Rotation paths and how fast each direction turns (deg/step):
Each turn is a multiple of 5 degrees from 10 to 175, or 0.
Each row of a path follows its step; steps can be skipped.

step 0: [ 19   7 -12  -4  18   7  -1  11  10  -5  -8  -1  11 -14   9 -16   3  -8
  11  -5   7  13 -23  19  -2  -7  -7   0   5   2  -8  17  12 -10 -41 -11
  -9]
step 2: [-10  18 -32 -10  -5  14  13   5 -24  16  21 -17  16   8   8  18  -6   3
  10  10 -10  -4  -3   8  -3   1  10  11   8 -17  -7  16 -14  14   0   1
  -3]
step 3: [-24 -13  -4   1 -13 -13   8  13 -22  -3  -7  17   6  -6   9  10  -1  18
  -1   9  -6  -4  -1 -10 -24  -8   2  -7  19   4  33  13  -7  -1  20   9
  12]
step 4: [  2  -2   8  -3 -50 -14 -14 -14  -9   7   2   5  -6 -11 -10   0 -21  15
   9 -15   9   3 -17  -4   2   4  14  -5  14  -9 -14  -5  -2 -14   5   9
   1]
step 5: [ -4  -2  11   2  -8 -19   4  -1  16 -18  -1 -13  -9  -1 -10 -23  13   8
 -19   0   9 -10   1  -1   7   3  -6   4  13  17  -7  10 -22 -39   7 -17
   2]
step 6: [ 16   7  -8   0  -4 -20 -20  21  12  -5   2   6 -26  19   3  -3 -10 -13
  -1 -12 -13  -6  22   7  33  12   6  -4  -7   7  -5   4   7   0  -2 -10
 -15]
step 7: [ 10  17   7 -19  26   6   6  16  11  -8   0  -6  -4  -1  19 -11  -3 -29
  -7   0   8 -16 -25   8  -4  13 -15  -5   6  -2   3  19  21  10  10 -10
  -4]
step 8: [ -9   3  11  -1  23  -9   8   1  -3  10 -15   8   1 -12  32  16  -1 -18
   4 -12 -31   2  -9  -1  -7   8  10 -12 -20  -3  -7  -7  -5   3 -19  17
   3]
step 10: [-16 -11 -15  13   1 -16   0  11   7  -2  -6   8  19   9  -2  12   8  35
  14  11 -18  13  -9  -3   2   7 -14  19   4 -23  18  -8  -9 -13   1   2
   3]
step 11: [  7   3 -19   9 -30   5 -13  -7 -10   3  12 -12  12  -4   5   9  11  15
   3   3   4   8   6 -12   9  24   6  -4  29 -11 -16  14  -5  11  27   2
  -6]
step 12: [ 12 -11  14  -9 -10 -19  -2  12 -22 -31  -2   1  -3   1   1   3  -3  16
 -15  10  -5   1   0 -18 -11  -6   6   4  20  17  -4  34  -6  -8  -6  -7
   7]
Directions:
[-11  -7  -6  -3   2   3  -5  -2   1  -7   3  -3   4   2   1   8   3   5
   4  -1   1   1  -5  -2   2  -7   6  -2   8   1  -2  -2   0   4   0   0
   0]
45
[-2  0 -4 -6  1 -1  3  2 -1  2 -7 -4 -2 11  5  0 -5 -3  1  6  8  0 -1  2
 -7  1  4 -4 -3 -3  1 -5 -6  0  0  9  3]
60
[ -2   7   0  -1   1   0   5  -2   3  -3   7   7   7   0   1  -7  -3  -3
  -1   7 -10  -4  -3   7   1  -5   3  -5  -1   1   0  -3  -1   8  -2   4
   1]
55
[-5 -1  3 -9  4  3 -2 -2  2  6 -4  3 -4  4  1 -8  4  0 -3 -3 -4  0 -2 -4
  9  4  6 -3 -1 -6  2  0  2  0  1 -7 10]
35
[ -7  -9  -1   8   0  -8   1   2   6  -2   1   4  -4  -2   7   3   1   3
  -4  -1  -4   4   6  -3   3  -1  -1  -4 -10   0   3   2   1   0   1   7
   4]
155
[ -4   7   4  -1   3  -3   4   3  -2   5   5  -6   1   7  -4   4  -1  -1
  -4   1   0   5   0  -5  11 -10   1   5  -1   3   1  -1  -2  -6   0   3
  -3]
95
